Some points, each followed by its number:
[-0.87  0.65 -0.66  0.33 -0.84 -0.42  0.13  0.26  1.02  0.72 -0.74  0.60  0.66  0.37  1.36  0.19
 -0.13 -1.48 -0.27  0.71  0.13 -0.14 -0.10] 0
[-0.24  0.79 -0.40  0.28 -0.41  0.57  0.51 -0.46 -0.04  0.14 -0.01 -0.06  0.34  1.10  3.97 -0.01
  1.42 -1.40 -1.10  0.07  0.63 -0.52 -1.04] 1
[ 0.38  0.07  0.00  0.54  0.87 -0.90  0.31 -0.32  0.30  0.90  0.69  0.27 -0.22  0.37  1.42  0.14
 -0.17  0.12 -1.15 -1.62  0.05 -0.71  0.30] 2
[ 0.71  0.49  1.79  0.80  1.25 -0.11 -0.56  0.19 -0.96  0.57 -0.93  0.48 -1.95 -0.45  2.77 -1.53
  0.40  1.44 -0.31 -2.74  0.39  0.44  0.20] 3
[ 0.69  0.48  1.00 -0.85  0.63 -0.54  1.23  0.98  0.86 -1.70  1.44 -1.95 -0.48  0.82  3.80 -1.03
 -0.94 -2.69 -1.78 -0.81  1.15  0.20  0.04] 4
[ 0.08 -0.77  0.03 -0.53 -0.27 -0.18 -1.09  0.03 -0.48 -1.24  0.05 -0.62 -0.71 -1.19 -0.83  0.00
 -1.13  1.70  1.78 -0.07 -0.28  0.93  0.66] 5
[ 0.20  0.71  0.75  0.64 -0.94  1.14  1.95 -0.31 -0.87  0.72  0.43  0.77  1.01  1.32 -2.68 -0.41
  2.36  0.58 -1.14  2.07  0.22 -1.69 -0.36] 6
[ 0.13  1.15  2.34 -0.84  1.12 -1.15 -1.47  2.56  3.09  0.24  1.50 -0.22 -0.84  0.69 -1.40 -1.62
 -0.45  0.85 -1.16  0.52  0.95  0.20  2.99] 7
[-1.94  0.31 -1.18  1.84 -0.24 -0.67 -2.13  0.29  0.97  2.88 -2.13  2.21 -1.07  0.06  6.55 -0.39
  2.29  0.36  0.89 -0.17  0.12 -0.64  0.54] 8
[ 0.14  0.26 -0.03 -1.26  0.73  1.24 -0.32  0.20  0.75  0.48  0.58 -0.50  0.75  0.78  2.36 -0.41
  1.15 -0.97 -0.54  0.97 -0.45 -0.21 -0.27] 9
[-0.06  0.25  1.01 -0.11 -0.07 -0.65 -0.63 -0.03 -0.12 -0.44  0.34  0.12 -0.33 -0.45 -1.17 -0.33
 -0.55  1.37  0.88  0.89 -0.97 -0.13  0.56] 10
[-0.35 -0.26 -0.71  1.41  0.28  0.53 -0.05 -0.07  0.24  0.22  0.58  0.43  0.50  1.19  4.27  0.92
  0.77 -0.49 -0.43 -0.35  0.65  0.18 -0.85] 11
[ 0.38 -0.57  0.19  0.96  0.59 -1.10  1.01  0.06 -0.26  0.87  0.31  0.43 -0.31 -0.07 -0.14 -0.03
 -0.21  0.12 -0.43 -0.51  0.01 -0.82  0.38] 12
[-1.32 -2.29 -1.37  1.19 -0.90  0.51 -0.92  1.34 -0.25 -1.51 -0.24 -0.32 -0.67 -0.99  3.03  0.67
  0.03  0.86  3.82  2.55  1.17  1.57  0.56] 13
[-0.80  2.41  1.34  1.66 -0.01 -0.48 -1.88 -2.86  0.38 -0.10  0.54  1.57  1.58  1.72  1.88  1.50
 -0.65  0.61 -1.17 -0.26 -2.39 -0.32 -1.75] 14
[ 1.98  0.26  1.05  0.10  0.81  1.06  1.88  0.32 -1.66  0.77 -2.08  0.71  0.30 -0.62 -2.51 -0.81
 -1.35 -0.74 -1.44 -2.92  0.95  1.65 -0.85] 15
[ 0.79 -1.01 -0.02  1.49  0.55 -0.22  1.99 -0.08 -1.05  0.53  0.48  0.42 -0.22  0.16  0.32  0.25
  0.01 -0.03 -0.66 -0.89  0.66 -0.50 -0.20] 16
[ 0.23  0.02  0.54 -0.95 -1.75 -1.66  1.49 -0.49 -1.17 -1.04  0.01 -0.92 -1.08 -1.26 -3.37 -1.14
 -0.11  1.12  0.13  0.69 -0.27 -1.60  0.94] 17
[-0.15 -0.63 -0.20 -2.66  0.75 -0.99 -0.57 -2.31 -1.67 -0.20 -1.18 -0.92 -0.19 -2.54  1.27 -0.28
 -1.81 -1.45  2.52  0.85 -4.96 -1.12 -1.16] 18
[-0.20  0.30 -0.71 -0.36 -0.65  0.87  0.62 -0.11 -0.05  0.63 -0.92  0.30  0.74  0.27  1.24  0.08
  0.79 -1.13 -0.56  0.16  0.53 -0.04 -0.66] 19
[ 0.19  0.77 -0.60 -0.19 -0.51  0.45  1.12  0.05  0.47  1.01 -0.27  0.28  1.02  0.89  0.92 -0.02
  1.07 -1.57 -1.85  0.01  0.60 -0.72 -0.60] 20
New points follow, each followed by the numbers of its three nearest points above, nearest first.
[-0.35  0.74 -0.31 -0.07 -0.49  0.36  0.76 -0.13  0.19  0.60 -0.41 -0.04  0.46  0.87  3.47 -0.49
  1.37 -1.94 -1.00  0.53  0.33 -0.75 -0.74] 1 19 20
[ 0.29 -0.38  0.37  0.78  0.44 -0.88  1.01  0.09 -0.11  0.61  0.56  0.28 -0.40  0.06  0.47 -0.08
 -0.06  0.14 -0.63 -0.54 -0.12 -0.96  0.31] 12 2 16
[-0.22 -0.63 -0.15 -0.92 -0.51  0.05 -1.42  0.29 -0.12 -1.39 -0.36 -0.63 -0.50 -1.42 -0.84  0.21
 -1.19  1.78  2.16  0.41 -0.16  1.30  0.68] 5 10 12
[-0.92  0.61  0.86  2.41 -0.97 -1.83  0.60  1.02  1.43 -1.98 -0.14  0.32  0.32  0.31  2.49  0.44
 -3.42 -2.99  0.39  0.71  0.51  1.73 -0.37] 0 4 11
[ 0.56 -1.16  0.95  0.47  3.11  0.81 -0.81  0.52 -0.67  2.06 -0.19  0.44 -1.26 -0.36  4.26 -1.07
  1.17  0.60  0.89 -0.48 -1.43 -0.11 -0.05] 3 9 11
[ 1.34 -1.43  1.16 -1.19  4.21  1.65 -1.24  1.11  0.49  1.35  1.44 -0.04  0.79 -0.19  0.65 -0.09
 -0.71  0.56  0.98  0.62 -2.14  0.89  0.28] 9 10 12
[ 0.04 -0.81  0.10 -0.46  0.10 -0.68 -1.08  0.23 -0.26 -0.96  0.10 -0.36 -0.80 -1.55 -1.51  0.09
 -1.48  1.98  1.72 -0.23 -0.23  0.99  1.27] 5 10 12
[-0.20  1.23  0.48 -0.33 -0.29 -2.49 -0.41 -0.79  0.70  0.70 -0.09  0.11 -1.14 -0.17  0.74 -0.66
 -0.42  0.34 -1.53 -2.10 -0.54 -1.51  0.96] 2 12 10
[-0.15  1.23  2.20  2.74  0.09  0.28  0.39 -0.53 -1.06 -1.38  0.79  0.65 -0.38  1.49  2.43 -0.33
  0.51  1.08 -0.35  0.42  0.19  0.04 -0.99] 11 1 16
[ 0.14 -0.99  0.08 -0.52 -0.21 -0.48 -1.34  0.19 -0.33 -1.12 -0.18 -0.45 -0.65 -1.63 -2.03  0.27
 -1.64  2.29  2.05  0.12 -0.27  1.14  1.20] 5 10 17
